(in the rows, 128 means zero)
A single turn carries every row of the set below to another of its rows. Some are shown first; where does it send the rows asked next?
j_950: [100 130 152 129 131 159 155 135 151 126 133 104 126 101 143 141]
j_473: [137 132  99 124 161 100 123 129  92 160 142 130 112 119 120 122]
j_702: [155 134  79 112 136 100 113 108 124 132 134 156 138 120 140 124]
j_967: [155 128  87 114 126  99 113 123 112 143 133 163 119 127 134 126]
j_11: [160 132  81 111 135 104 116 120 111 144 134 161 122 126 129 123]
j_496: [134 146  98 103 113 141 151 116 150 122 131 184 127 116 149 117]
j_383: [101 125 156 129 125 158 155 144 143 133 132 109 115 105 141 142]
j_634: [137 149  95 101 119 147 152 115 145 124 131 183 126 117 143 114]
j_872: [112 122 139 124 120 156 157 136 129 134 123  84 108 102 131 142]
j_341: [120 127 105 133 146  79 111 113 123 137 143 126 139 106 152 133]
j_389: [159 135  77 111 140 105 117 112 116 137 134 157 132 123 132 122]
j_233: [106 127 154 128 130 164 159 148 136 140 132 110 108 109 132 139]
j_30: [134 145 103 103 107 140 151 124 142 129 131 188 115 119 145 118]
j_875: [110 135 143 124 148 173 161 136 140 132 132 102 123 104 129 133]
j_901: [110 123 138 125 121 154 155 131 137 127 124  82 118  98 137 143]
j_428: [120 122 114 133 134  75 110 128 113 148 143 135 120 113 147 136]
j_704: [139 148  96 100 119 148 154 120 140 128 130 184 120 119 139 113]
j_301: [138 146 100 102 113 145 153 124 138 131 131 187 114 120 141 115]
j_9: [128 125 111 129 141  86 116 137  97 160 142 136 106 120 132 131]
j_703: [113 126 135 123 127 157 157 129 134 128 122  81 118  97 133 140]
j_300: [111 132 148 124 141 172 162 144 134 139 131 106 112 108 126 134]
j_854: [132 145 102 104 107 139 150 120 148 124 131 186 121 117 149 119]
j_470: [111 122 141 125 118 152 155 134 134 130 123  84 113 100 135 144]
j_484: [137 137  90 123 174 104 123 115 102 148 143 122 131 114 124 120]
j_291: [151 130  84 116 127  93 110 112 126 132 134 159 135 120 144 128]
j_692: [128 136  93 127 166  93 118 106 118 136 144 120 145 106 139 125]
j_586: [152 128  89 116 122  92 110 118 120 138 134 163 126 123 142 129]
j_208: [115 126 134 122 128 161 159 131 131 130 123  81 115 100 129 139]
j_259: [105 133 145 126 142 167 159 131 149 127 133 100 129 101 138 136]
j_978: [115 125 137 123 126 159 158 135 129 133 123  83 110 102 128 140]

j_704 goes to j_634
j_950 goes to j_383
j_901 goes to j_470
Where do these go?
j_341 goes to j_428
j_291 goes to j_586

A single turn carries every row of the set below to another of its rows. Some are shown first; where does it send the rows asked next?
j_789: [118 164 122 152 138 100 135 144 111 184 113 114 136 174 114 127 111 150
 158 125 132 126 113 126 136 120 137 125 157 109 119 121  99 136 105 146
 150 139 126 124 122 146 111 167 112 153 119 125 129 131 139 111 124 134
  96 127]
j_480: [124  96 115  99 137 127 134 125 128 150 128  85 111 132 128 138 131 122
 156 101 166 124 131 118  91 115 110 121 125  92 144 122 158 110  98 126
 143 117 157 137 146 116  92 131 118 118 129 107 101 129 106 113 169  80
  92 115]
j_970: [154 110 111 126 113 106 138 121 107 142 126  78 111 138 136 113 141 145
 137 144 160 157  86 116 105 111 112 129 131 127 169 170 103 109 121  92
 134 114 151 117 104 123 135 112 138 148 144 101 131 134 153 130 145  99
 128 120]
j_567: [138 180 121 151 120  97 146 126 119 113 136 137 102 138 108 108 145 159
 132 121 120 142 121  91 142 139 139 152 142 104 130 127 149 148 154  88
 118 102 155 117 106 122 107 135 107 149 127 141 129 113 170 134 154 116
 114 106]
j_675: [141 177 117 153 128 105 139 124 115 112 145 139 110 131 112 107 150 159
 138 119 121 137 115  91 138 133 138 153 136 103 121 123 146 138 148  92
 112 108 145 123  98 119 102 135 106 148 134 152 141 122 168 133 159 113
 122  95]
j_288: [155 116 115 126 114 109 140 123 105 137 136  79 107 136 138 107 134 148
 131 146 156 156  93 108 106 115 118 127 133 127 168 170 102 110 128  92
 136 112 149 110 106 128 129 113 139 165 148 101 116 122 155 115 136 100
 114 127]
j_551: [154 103 108 119 141 106 103 154 122 154 145 116 143 156 101 140 121 131
 132 100 134 101 117 117 106 126 112 116 121 102 119 116 163 138  89 100
 130  81 129 111 149 142 106 154 159 145  99 141 163 119  84 113 129 118
 131 137]
j_479: [117  93 119 105 132 125 141 124 133 159 129  93 115 132 125 141 126 120
 155  97 164 122 126 114  93 111 103 123 125  91 147 125 147 102  94 117
 140 120 156 139 141 118 107 150 122 113 136 109 113 129 113 116 175  81
  88 111]
j_366: [127 137 130 155  97 111  97  99 128 157 107 101 100 103 136 127 138 119
 157 138 140 133 148 141 130 107 105 149 145 142 136 118 130 125  97 130
 115 104 138 146 115 158 134 128 166 132  95 127 131 125 138 167 125  98
 122  99]
j_816: [114 158 120 158 148  99 137 145 107 180 121 112 142 167 120 128 107 146
 143 122 137 132 118 119 133 122 134 137 161 111 124 114  97 135 101 150
 151 142 129 125 131 135 105 167 110 153 114 118 115 128 143 112 126 133
  97 136]
j_131: [135 132 109 111 162 101 125 135 113 137 123 135 122 175  96 157 103 116
 111 161 137 122 115 114 117  64 146 152 133 125 137 128  97 128 101 106
 121 132 156  83 117 130 109 122 150 148 105  87 124 142 117 112 135 120
  80 116]
j_525: [116 156 130 104 155 117 139 171 138 124 107 150 144 126 113 154 105 139
 137 112 110 149 106 144 103 112 124 134 121 109 140 115 124 142 106 115
 135 143 154 118 161 165 108 113 142 133 144 144 121 116 144 103 137 134
  77  96]
j_818: [108 155 130 111 158 131 146 175 136 134 101 148 133 124 117 152 103 145
 137 122 106 152 100 143 102 106 121 130 117 111 139 113 129 140 108 116
 139 132 153 121 151 160 106 109 133 149 139 143 115 112 142 106 128 138
  69 104]
j_450: [129 178 121 159 127 102 144 134 117 115 148 139  99 140 112 110 137 152
 137 124 118 142 115  92 136 138 135 156 137 104 129 125 135 143 148  84
 115 107 145 119 106 108 106 139 104 141 126 136 140 116 175 130 156 106
 121  97]
j_127: [110 155 132 106 159 128 136 172 137 128 105 147 139 129 119 151 106 141
 140 113 101 150 105 142 105 110 120 130 120 105 142 116 128 151 108 120
 141 140 157 123 156 167 104 114 136 140 143 146 123 121 146 111 132 137
  80  95]
j_788: [128 140 120 158  99 118  98 101 130 147 103  99  97 104 138 128 132 116
 161 133 144 136 148 137 129  99 111 141 148 145 130 110 124 124  99 138
 113 111 144 148 113 153 138 124 158 127  91 127 128 122 142 168 136 102
 126 108]
j_379: [135 123 134 120 137 114  85 140 132 109 123 109 133 130 127 106 100 105
 131 159  95 157 104 107 122 140 139 136 144 104 143 118 115 157 120  72
 121 100 126 128 158 117 124 103 151 155 121 139 142 115 141 124 135 121
 142 119]
j_88: [153 121 113 124 128 113 131 124 132 113 170 126 142 103 133 126 140 157
 159 108 136 141 127 117 142  78 115 131 106 144 109 129 151 135 108 109
 130 106 125 149 119 180  91 111 171 173 118 116 145 103 143 115 113  98
 131 102]
j_820: [153 121 105 128 122 117 131 125 134 114 168 128 137 103 129 129 140 159
 152 105 139 139 125 130 145  81 120 125 115 142 107 121 151 136 106 114
 125 115 124 145 117 173  94 108 168 173 118 121 155 102 148 121 113  92
 135 104]
j_842: [142 125 124 121 136 111  83 134 127 104 126 105 133 127 124 101  94 104
 130 155 110 156 112 107 126 133 136 133 148 104 145 115 123 165 130  78
 128  98 136 116 170 119 123  95 156 152 121 140 132 119 138 128 131 121
 136 128]
j_44: [148 119 108 129 121 113 140 122 133 115 166 130 142  97 130 129 140 156
 159 103 144 134 124 124 149  86 127 135 111 131 108 129 149 141 105 109
 131 116 134 151 117 172  88 106 171 163 115 117 157 103 146 126 108  86
 131  97]
j_144: [161 101 102 119 141 105 107 144 123 155 143 119 144 155 111 141 126 138
 125  96 125  97 119 120 104 139 122 111 125 109 119 110 171 147  93 109
 126  87 137 113 147 140  93 144 158 142  94 136 149 115  87 118 132 116
 134 143]
j_319: [144 153 107 141 118 133 130 156 148 123 102 131 105 135 123 149 164  98
 127 115 128 117 122 109 110  79 127 123 117 106 131 121 164 157 100 121
  93 106 148 127  89 128  92 170 129 133 120 150 105 117 117 121 143 119
  95 105]
j_235: [148 104 144 138 148 109 120 112 126 101 144 109  99 134 109 123 110 138
 174 125 138 110 159 116 159 105 121 155 100 106 114 118 141  97 103  88
 132  97 153 123 136 149 130 114 140 130  84  86 111 114 132 132 142 119
 133  85]
j_659: [140 101 144 137 145 106 125 107 118 104 139 113  96 136 103 123 113 143
 166 117 135 109 157 106 147  99 118 151 107 110 117 115 136  99 109  92
 136  89 170 131 138 156 138 116 132 131  79  85 107 117 134 135 140 113
 134  93]
j_807: [142 147 103 138 121 133 127 161 157 128 107 132 109 134 121 146 167 100
 134 125 140 111 122 105 114  79 127 135 118 102 115 121 162 149  92 116
  90 102 144 128  90 124  92 173 136 137 119 141 116 122 115 131 145 117
  95 106]
j_576: [118 144 120 156  98 117 105  99 136 150 116  94 103 101 145 132 129 116
 165 130 141 138 143 132 132 100 110 142 144 144 130 106 132 134 106 134
 110 110 140 142 117 155 133 125 160 134  93 127 128 128 139 175 127 104
 125 110]
j_878: [146 100 144 134 149 106 120 104 122 102 141 114 101 138 100 122 112 141
 169 123 133 109 154 118 154  98 120 142 103 113 116 113 139  95 109  92
 136  93 160 130 140 153 131 111 128 130  82  87 113 107 136 125 148 114
 133  93]
j_646: [116 166 120 153 145  96 136 140 106 184 121 110 134 177 120 123 110 147
 150 119 134 130 114 120 136 122 133 135 156 108 126 117  97 135 100 146
 154 138 129 122 121 149 104 170 110 155 113 118 122 140 135 113 129 130
  99 124]
j_80: [145 118 117 122 116 111 141 132 100 131 134  77 105 141 129 119 139 149
 131 142 154 160  85 108 100 118 119 136 130 127 166 171  94 111 118  88
 136 111 144 115 111 122 133 113 135 161 139 104 137 118 154 116 138  95
 125 119]
j_856: [118 100 121 100 136 124 136 119 127 159 132  91 103 141 130 136 127 120
 151 101 163 125 128 116  95 113 110 114 124  89 153 123 151 104  97 126
 150 128 153 140 141 116 104 149 111 124 134 103 107 132 118 109 170  84
  95 125]
j_255: [134 139 105 106 169 104 130 129 108 136 119 131 119 169  99 166 102 128
 106 155 129 124 117 112 120  69 142 151 134 136 137 136 102 138 111 101
 127 130 155  84 127 130 114 132 152 141  98  91 126 132 117 108 134 123
  78 119]
j_175: [136 136 109 104 172 106 125 132 112 135 127 128 121 171 102 160 107 121
 106 157 130 123 110 111 115  71 143 153 127 128 145 129  98 135 100 101
 126 137 157  82 119 136 112 121 153 142 104  90 122 144 117 115 128 122
  84 117]
j_145: [143 117 134 118 137 110  73 135 132  98 118 105 135 134 119  97  98 111
 131 148 107 150 106 106 125 129 131 135 146  97 135 116 126 160 123  71
 126 101 131 122 163 125 128  95 152 146 115 138 138 118 133 128 140 120
 142 112]
j_116: [148 149  99 144 122 133 119 154 146 129 104 127 101 135 126 139 167 107
 132 125 138 101 125 113 106  82 125 124 115 108 116 127 171 154 104 122
  94 100 150 122  92 124  91 171 135 134 115 135  98 119 114 126 139 110
  97 104]
j_162: [159 101 100 115 146 103 104 153 124 146 149 122 135 159 108 144 117 133
 124 103 130 101 121 109 103 125 114 115 128 106 133 107 158 149  93 109
 129  86 133 101 145 142 100 142 156 148  95 140 160 114  89 108 130 119
 134 145]

j_789 goes to j_88
j_480 goes to j_450
Where do these go?
j_856 goes to j_675
j_288 goes to j_807
j_44 goes to j_255
j_127 goes to j_878

A single turn carries every row of the set below to another of its rows. Some are shown first; where does it send the rows asked next?
j_857: [125 166 105 127 134  99 130 129 110 111 155  98 109]
j_536: [146 133 141 105 114 156 133 135 138 156 134 127 152]
j_411: [ 85 145 112 104 107 114 143 132 134 134 130 128  97]
j_293: [111 134  96 122 141 100 133 143 124 107 152  91 100]
j_937: [116 135  72 110 125 129 145 119 147  93 153 133 115]
j_956: [118 126 110 109 121 105 120 129 151 139 112 159 142]
j_819: [132 160 117 118 117 118 117 120 104 155 147 131 136]
j_224: [121 154  75 106 124 121 136 102 132 107 141 139 128]
j_5: [146 144 128 107 123 150 116 134 144 158 120 140 145]
j_133: [128 102 110 105 126 140 121 142 166  98 124 100 120]
j_111: [123 158 103 129 139 110 142 141 129 102 174 103 101]
j_947: [111 153 109 123 127 113 100 126 102 134 138 136 121]
j_618: [100 118 129 147 138 134 141 111 159  91 131 131 121]
j_120: [129 130 137 134 153 120 160 148 150  89 159 100 126]
j_246: [133 118 109 126 150 114 169 143 161  90 142 111 138]
j_89: [128 108 118 107 113 142 120 120 172 123 112 105 121]
j_446: [139 147 123  99 103 157 116 118 132 143 121 137 144]
j_42: [151 127 158 128 126 146 143 138 169 127 128 116 145]
j_593: [149 144 147 116 113 136 126 125 129 150 127 143 153]
j_99: [150 151 135 104 107 135 118 136 140 161 128 134 140]
j_835: [146 130 124 140 148 129 155 140 164  87 158 106 130]
j_575: [129 128 152 116 121 152 166 129 161 119 117 123 147]
j_465: [146 127 148 128 127 159 152 142 167 115 118 113 133]
j_475: [ 92 140 127 138 139 124 128 118 139  80 130 120 111]
j_802: [116 157  88 127 128 102 137 140 127 109 168  97 112]
j_381: [108 164 114 119 124 113 111 134 114 158 147 128 125]
j_922: [119 102 124 120 131 118 139 140 151 136 116 153 150]
j_403: [130 168 122 108 116 116 114 129 103 146 144 119 110]
j_884: [133 156  97 119 150 100 129 141 119 101 168 113 113]
j_361: [158 120 145 112 123 150 154 138 163 117 139 107 150]
j_93: [135 135 115 148 141 120 163 144 157  81 147 111 131]
j_594: [142 122 153 121 142 148 157 154 160 108 134 116 146]
j_504: [142 141 114 128 154 115 151 151 147  78 149 100 124]
j_320: [124 171 112 117 122 106 119 138 111 146 155 136 117]
j_432: [101 135 118  99 102 127 153 118 132 154 124 121 112]

j_432 goes to j_224
j_89 goes to j_956
Where do these go?
j_536 goes to j_819
j_446 goes to j_947
j_93 goes to j_465
j_835 goes to j_42
j_120 goes to j_361

A single turn carries every row of the set below to another of its rows. Some are shown first; where does it send the rows asked next?
j_117: [145 127 147 184 125 153 133 129 111 126 142 124 157 150  70 105 145 109
 130 129 122 129 128 156 147 136 159 138 126  97 123 127  96 105 142 128]
j_631: [139 133 151 189 134 148 138 138 118 125 142 124 156 153  71 109 148 113
 135 130 115 125 128 160 148 147 156 138 127  94 124 130 104 102 140 132]
j_234: [ 95 140 122 138 137  98 141 161 156 139  57 105 112 153  96 113 181 108
 177 106 124  93 107 125 123 103 124 149 126 115 115 144 117  90 143 121]
j_10: [119  69 148 134 120 143 109 155 133 107  84 143 167 129 120  90 168 117
 138  71 128  82 108 141 122 125 133 113 130 127 109 148 127  70 111 152]
j_32: [137 132 160 185 142 152 128 144 109 122 128 126 159 145  75 109 156 112
 137 140 114 127 142 153 139 135 165 135 120 100 117 124 100 114 142 125]
j_645: [118 104 141 146 124 163 111 141 121 140 129 144 133 139 111 122 132 154
 124  79 105 115 133 139 148 148 136 121  93 154 122 162 115 125 105 120]
j_158: [134 121 138 144 132 143 126  89 141 154  87 122 141 152 136 134 167 129
 138 115 105 132 140 170 128 159 157  93 124 121 135 120  97  95 154 151]
j_406: [132 121 137 144 132 144 124  89 140 153  85 123 143 151 135 135 167 130
 137 118 106 130 141 169 126 155 159  93 127 123 134 119  94  96 155 149]
j_287: [134 120 138 144 131 143 124  87 143 155  86 123 144 151 136 135 166 128
 134 116 107 134 138 168 127 158 157  93 127 123 135 120  96  94 153 148]
j_769: [112 107 146 146 132 165 109 146 119 138 124 144 135 135 114 123 138 154
 126  86 103 116 140 138 145 147 139 122  91 154 119 160 115 127 105 118]
j_393: [105  97 121 133 116 112 140 133 133 133  78 116 121 149  95 113 161  95
 177 113 121 111  97 115 105  73 130 147 122 125 128 146  96 106 158  91]
j_29: [115 110 141 147 128 161 115 145 126 141 129 144 134 139 112 124 133 157
 125  80 104 110 135 142 149 152 135 123  94 152 121 162 116 125 105 124]
j_768: [118  68 149 135 121 144 108 157 132 106  83 145 165 126 121  89 169 118
 139  73 126  81 109 142 120 126 136 112 129 127 108 149 127  74 109 152]
j_130: [113 120 104 133 111 108 140 132 147 144  68 100 108 153  85 100 163 101
 164  90 141 105  93 121 129  89 120 147 134 114 125 148 100  85 142 113]
j_777: [134 118 139 144 130 145 124  90 140 156  86 121 143 152 136 132 167 130
 135 116 106 133 140 168 127 155 159  92 127 122 135 117  95  94 155 147]
j_826: [106  98 112 138 107 106 152 126 146 137  92 112 117 158  92 114 150  96
 174 100 125 106  82 125 116  88 119 150 129 116 133 153  99  93 153 102]
j_228: [118 102 143 146 126 167 110 141 119 139 128 145 136 136 111 121 134 156
 126  83 105 118 136 141 147 143 138 121  93 156 118 161 112 127 106 118]
j_570: [ 93 111 133 135 131 110 142 150 140 129  70 119 122 149 102 120 174 100
 184 123 110 102 105 120  99  80 135 148 115 124 123 144 105 109 156  95]
j_54: [103 133 110 140 126  99 145 146 160 143  68 101 110 157  89 110 168 106
 171  94 130  96  93 127 132 107 114 149 136 111 123 149 113  81 139 123]
j_700: [ 89 122 133 142 134  98 153 159 151 134  77 116 118 157 104 127 170 100
 188 122 106  94  99 127 107 102 122 152 121 115 122 152 119  99 149 107]
j_105: [134 138 158 189 141 148 135 146 116 124 135 126 158 149  77 109 154 111
 137 137 111 122 138 161 142 145 160 137 121  96 119 127 107 106 137 131]
j_600: [113 118 110 129 118 111 129 137 136 136  56 103 113 146  88  99 171 103
 166 101 139 111 106 114 121  72 133 145 127 122 118 139  96  97 148 103]
j_997: [118  67 149 135 122 142 111 158 136 108  85 143 167 130 121  90 167 116
 137  71 127  80 105 143 124 128 133 114 130 127 110 150 127  71 110 155]
j_898: [101 131 122 132 133 107 131 155 140 134  48 104 115 147  95 105 185 106
 173 110 127 102 115 116 116  81 132 145 122 124 113 139 108  98 147 107]
j_605: [118  69 151 134 125 143 109 161 133 106  81 144 167 126 120  90 171 117
 140  75 126  79 109 142 120 127 136 114 128 128 107 147 128  73 112 152]
j_159: [144 126 151 184 132 157 129 132 105 123 135 124 160 147  71 105 151 107
 131 135 120 131 137 155 142 128 166 135 121 103 120 124  95 112 145 121]
j_203: [117  71 150 136 123 142 109 160 134 106  82 146 167 130 123  90 169 118
 140  73 124  77 109 145 121 127 134 114 129 126 108 148 130  70 109 155]
j_349: [112 109 144 149 134 163 113 148 123 140 126 146 134 137 113 123 135 155
 127  85 100 111 140 141 145 150 139 122  90 153 116 160 116 126 103 121]
j_860: [ 96 115 120 144 120  97 159 142 156 138  91 113 115 163  97 125 155  99
 182 106 114  95  83 132 117 106 114 153 129 113 132 157 112  89 149 111]
j_771: [133 121 139 142 134 144 124  90 141 155  84 122 141 152 136 134 166 128
 135 118 103 131 140 167 127 158 160  94 125 123 136 118  98  96 154 149]

j_605 goes to j_768
j_159 goes to j_117
j_228 goes to j_645
Where do these go?
j_234 goes to j_898
j_826 goes to j_860

